Here are the same points, seen from different sides; a view may also be mirrored.
A view may leave some points out. In some views, one point has been moved. Which views, in the order they come, and which point in each? Write none if no view has one.

-- scene 1 --
view 1:
  kidi [ 12  15  34  12 -36  16   6 -33 -23 -24  14   5 -53 -17  23 -24]
  dofer [  2  13   2   1 -32  12  -1 -31 -38 -15   8   4 -51  -8  18 -22]
  Vep [  6  11  18  13 -33  21   5 -32 -29 -18   9   8 -49  -6  21 -19]
  Giba [  9  12  27   1 -39  11   2 -28 -26 -19  17   0 -52 -16  23 -26]
  mabo [  8  13  25  14 -34  17   2 -25 -23 -19  16   6 -50  -7  21 -21]
  sep [  7  14  20  11 -34  11  -3 -21 -23 -17  20   4 -51  -8  19 -23]
  nor [  9  12  29   3 -39   7  -5 -15 -19 -17  27  -1 -51 -11  20 -27]
  Lod [  9  10  31  20 -34  20   1 -19 -15 -18  22   7 -48  -2  21 -20]
  tufe [ 13  10  40  13 -39  20   6 -27 -17 -21  19   5 -49 -12  25 -22]
  zarul [  5  16  12  17 -29  15   1 -30 -30 -20  10   9 -52  -5  18 -20]
  gogap [  8  13  21   5 -36  12   1 -29 -28 -19  14   3 -52 -13  21 -24]
  Mivu [  6  14  20  13 -33   9  -5 -18 -22 -18  22   4 -52  -6  18 -24]
view 2:
  mabo [ 34  11  -2  38   8 -17  -8 -33  17  -1  13  10   1 -10  -9 -37]
  Mivu [ 34  15 -11  33   8 -19  -9 -34  21  -7  13   6   4 -10 -16 -35]
  Vep [ 34   6   4  36   4 -12  -9 -31  10   0  12  13  -3 -13  -8 -39]
  sep [ 34  14  -8  34   9 -17  -8 -32  19  -5  13   8   2 -11 -14 -34]
  Big [ 34  14  -7  36   8 -18  -8 -35  19  -4  13   7   3  -9 -13 -35]
  tufe [ 31  14  -2  50  17 -23  -4 -31  20   6  14  13   3  -6   0 -33]
  zarul [ 35   9   3  31   0  -8 -10 -34  12  -6  10   8  -2 -12 -15 -38]
  gogap [ 33  14  -3  35  11 -11  -8 -25  15  -2  10  12  -1 -14 -11 -31]
  nor [ 33  20 -17  37  18 -23  -6 -28  25  -3  15   9   5 -11 -12 -29]
  Lod [ 33  11  -6  42   9 -25  -7 -40  21   1  18   9   5  -6  -6 -41]
  nenu [ 37   7 -18  26   7 -27  -9 -37  21  -5  21  10   5 -16 -13 -43]
  kidi [ 31  16   4  48  14 -13  -6 -27  16   3   9  11   0  -7  -5 -29]
view 3:
  Lod [  7   2  28  12 -13  -9 -13 -25  20   5  28  20  -9 -23  22 -13]
  mabo [  2   2  19  11 -11 -11 -13 -23  17  13  20  22  -9 -19  21 -11]
  tufe [  5   2  16  12 -18  -9 -16 -31  26   9  21  12 -13 -21  20 -18]
  Big [  0   4  25  10  -8 -11 -12 -20  19  12  22  25  -9 -16  26  -9]
  Mivu [ -2   6  27  10  -6 -12 -12 -20  21  12  22  26  -9 -13  28  -8]
  sep [ -3   5  25  10  -7 -13 -12 -21  20  14  20  25  -8 -13  25  -8]
  Vep [  2   0  16  10  -7 -11 -12 -17   9  17  18  29  -5 -20  23  -7]
  kidi [  3   1   8  11 -16 -10 -17 -25  23  15  14  15 -13 -18  24 -17]
  Giba [ -6   5  15   9 -12 -14 -14 -28  26  19  13  18 -12  -9  20 -11]
  nor [ -6   8  29   9  -9 -14 -13 -28  32  11  22  19 -13  -6  24 -11]
  gogap [ -4   4  15   9  -9 -14 -13 -24  19  20  14  23  -9 -12  20  -9]
  zarul [  0   0  15  10  -6 -11 -12 -15   8  19  16  30  -4 -20  24  -6]
view 4:
  nenu [-15   5   5  16  -4  11   8   1  22  13 -18 -15   7  21   1  -2]
  Giba [ -6  -2  -3  17  -7  13  12   2  14   1 -32 -25  -2  37  -6  17]
  gogap [ -9  -3  -3  14  -5  15   5   2  12  -1 -28 -22  -2  34  -3  13]
  Big [ -9   0  -1  18   2  13   5   2  17  -1 -26 -17   4  27   0   6]
  Lod [ -4   2   6  20  10  19  14   4  16   2 -19 -13   6  27   0   7]
  Mivu [-10   2  -2  19   0  11   5   1  19  -1 -28 -17   5  25   1   4]
  mabo [ -7  -2   2  16   3  18   7   3  13  -1 -22 -17   1  31  -2  10]
  dofer [-19  -7  -7   7 -17  12 -11   1  10   2 -23 -22  -6  32  -1   9]
  tufe [  1  -1   5  20   8  20  20   4  12   0 -24 -20   2  36  -5  16]
  sep [-11   0  -2  18  -2  12   5   1  17   0 -27 -18   3  28   0   6]
  kidi [  0  -5  -1  18   5  20  12   4   9  -7 -28 -22  -1  39  -5  19]
  Vep [ -9  -6   1  10   0  21   0   4   8   0 -16 -17  -3  34  -2  11]
  zarul [-12  -6  -3  11   0  18  -7   3  10  -5 -19 -16  -2  30   2   7]
view 5:
  tufe [ -2  11   5  18  10  14  54  -9  39 -15 -39 -23 -27  -5  29 -19]
  sep [ 12  11   6  16   5   7  41  -7  38 -18 -26 -28 -36  -5  23 -18]
  gogap [ 14  17   5  23   7   9  43  -7  40 -14 -28 -21 -33   1  25 -19]
  Big [  8  10   4  14   4   7  42  -7  39 -19 -27 -28 -36  -6  23 -16]
  zarul [ 12  18  -4  21   4  12  36  -6  45 -19 -24 -24 -42  -2  17 -12]
  Lod [  0   7   3  11   7  13  49  -8  39 -21 -34 -30 -34 -12  22 -14]
  nor [ 12   6  15  14   6   2  47  -8  32 -16 -29 -29 -29  -5  30 -24]
  dofer [ 28  24   1  29   5  11  31  -3  42 -16 -18 -23 -37   1  16 -17]
  mabo [  6  13   2  18   7  13  44  -7  41 -18 -31 -25 -34  -5  22 -16]
  Giba [ 13  16   9  24   7   7  47  -8  37 -12 -31 -20 -27   2  29 -23]
  Vep [ 10  20  -3  25   8  18  41  -6  45 -18 -30 -23 -35  -4  18 -13]
  Mivu [ 11   8   6  13   4   4  41  -7  37 -19 -25 -29 -37  -5  22 -17]
  kidi [  1  16   1  22   8  10  50 -10  43 -12 -36 -17 -31   3  29 -18]
  nenu [ 17   7  10  13   6  13  41  -3  33 -24 -25 -40 -33 -16  16 -17]
view 6:
  nenu [-15 -20  29 -35  49 -40 -28   4  20 -38   4 -11  57 -26 -13 -13]
  Giba [-22 -13  32 -33  51 -42 -20   0  -8 -32   1  -3  71 -22  -9 -23]
  nor [-13 -15  32 -40  44 -42 -27   1   2 -34   7  -3  64 -22  -8 -27]
  zarul [-31 -21  25 -29  63 -35 -26  -1   3 -38  -8   0  61 -24  -9  -9]
  sep [-21 -19  28 -35  53 -38 -28   0   4 -36   0  -1  61 -23  -8 -18]
  Lod [-21 -21  30 -34  39 -42 -24  -3   6 -35  -2  -2  50 -17 -13 -11]
  gogap [-25 -15  30 -31  56 -39 -22  -1  -4 -35  -2  -3  68 -23  -9 -18]
  Mivu [-19 -20  28 -37  52 -38 -30   1   6 -37   2   0  58 -22  -7 -18]
  Vep [-31 -19  28 -26  56 -39 -19  -2   1 -36  -8  -5  62 -23 -13  -8]
  tufe [-23 -16  34 -32  36 -45 -17  -4  -7 -31  -3  -1  58 -15 -13 -17]
  Big [-22 -20  28 -35  51 -38 -28  -1   4 -37   0   0  57 -21  -8 -16]
  kidi [-28 -16  32 -30  46 -42 -18  -5 -14 -32  -6   3  63 -16 -10 -18]
view 7:
  sep [-11   2 -29   7   9  -5 -29  -7  -9  -2  41  22  -1  20  -3   0]
  nenu [-13  -2 -28  -2   8 -12 -31 -14  -5  -8  49  17   2  12   5  -6]
  zarul [ -8  -6 -28   5  10  -4 -33  -2  -9  -1  30  11  -3  24 -10  -4]
  kidi [-12   3 -44  17   7  -6 -34   2 -14   1  38  27  -3  29 -13   4]
  Big [-12  -1 -29   7   9  -7 -30  -6 -12  -2  43  20   0  20  -3   1]
  Mivu [-13   1 -26   6  10  -6 -28  -8 -11  -1  44  21   1  19  -2   1]
  mabo [-12  -2 -36   8   7  -9 -34  -3 -11  -3  41  20  -1  23  -6   0]
  gogap [ -9   4 -36  11   8  -2 -32  -4  -5  -1  35  24  -3  23  -8  -2]
  dofer [ -3   2 -27   4   9   4 -33  -7   5  -2  22  15  -6  20  -8 -11]
  Lod [-16  -5 -37   6   7 -17 -34  -4 -16  -5  51  20   1  22  -2   3]
  nor [-14  10 -32  11   8  -5 -26 -10  -8  -2  50  33   1  17   1   3]
Views with a point moved: view 3
  out of place in view 3: Vep

-- scene 2 --
view 1:
  bunip [ 35  12 -19  10  -4  -2  -7]
  sef [ 39  -7 -41   9  11   4   4]
  Gar [ 36   9 -17   9 -19  -3  -8]
  vul [ 36  13 -23   5  -8  -2  -2]
  tolas [ 42  -8 -43  12  10   5   1]
  tanun [ 37  10 -26   6  -7   1  -1]
  taru [ 39  -8 -36  10   4   6   4]
  sav [ 38  12 -22   8  -9  -2  -8]
view 2:
  sef [  4 -13  -4  13  12 -17  11]
  Gar [  8 -13  16  29  11  -1  42]
  vul [  7 -18  14  25   3  -4  31]
  taru [  0 -15  -2  17  16 -15  17]
  bunip [  7 -15  15  18   5  -5  35]
  tolas [  2 -10  -8  12  13 -16  12]
  sav [  9 -13  14  22   4  -4  35]
view 3:
  taru [ -7  26 -11  18   3  -1 -25]
  tanun [-12  41 -16   9   0   2 -40]
  tolas [ -2  23  -4  17   5   2 -23]
  sef [ -1  25  -6  18   1   0 -22]
  bolot [ -2  22  -5  18   5  -1 -22]
  vul [-11  44 -17   7  -3   2 -43]
  sav [-11  40 -16   6  -2   5 -47]
  bunip [-10  38 -18   7  -5   7 -46]
  Gar [-18  39 -21   5   1   0 -53]
view 4:
  vul [ -5 -33  35  13  -9  10   5]
  tolas [ 12 -36   9  27  -1   8  14]
  bolot [ 13 -35   9  26   2  10  13]
  Gar [ -6 -25  35   7  -9   9  -6]
  tanun [ -2 -33  30  12  -8  10   6]
  taru [  8 -34  12  20   0  15  13]
  sav [ -6 -31  32  14 -10   7   0]
view 5:
  tanun [ 14 -27  58   2 -15  46 -21]
  sav [ 17 -30  62  -3 -13  52 -20]
  tolas [ 10 -52  47  14 -12  48 -22]
  Gar [ 21 -28  70   0  -9  49 -24]
  sef [  2 -40  39  15 -21  43 -22]
  bolot [  4 -43  39  18 -18  41 -24]
Views with a point moved: view 5
  out of place in view 5: tolas
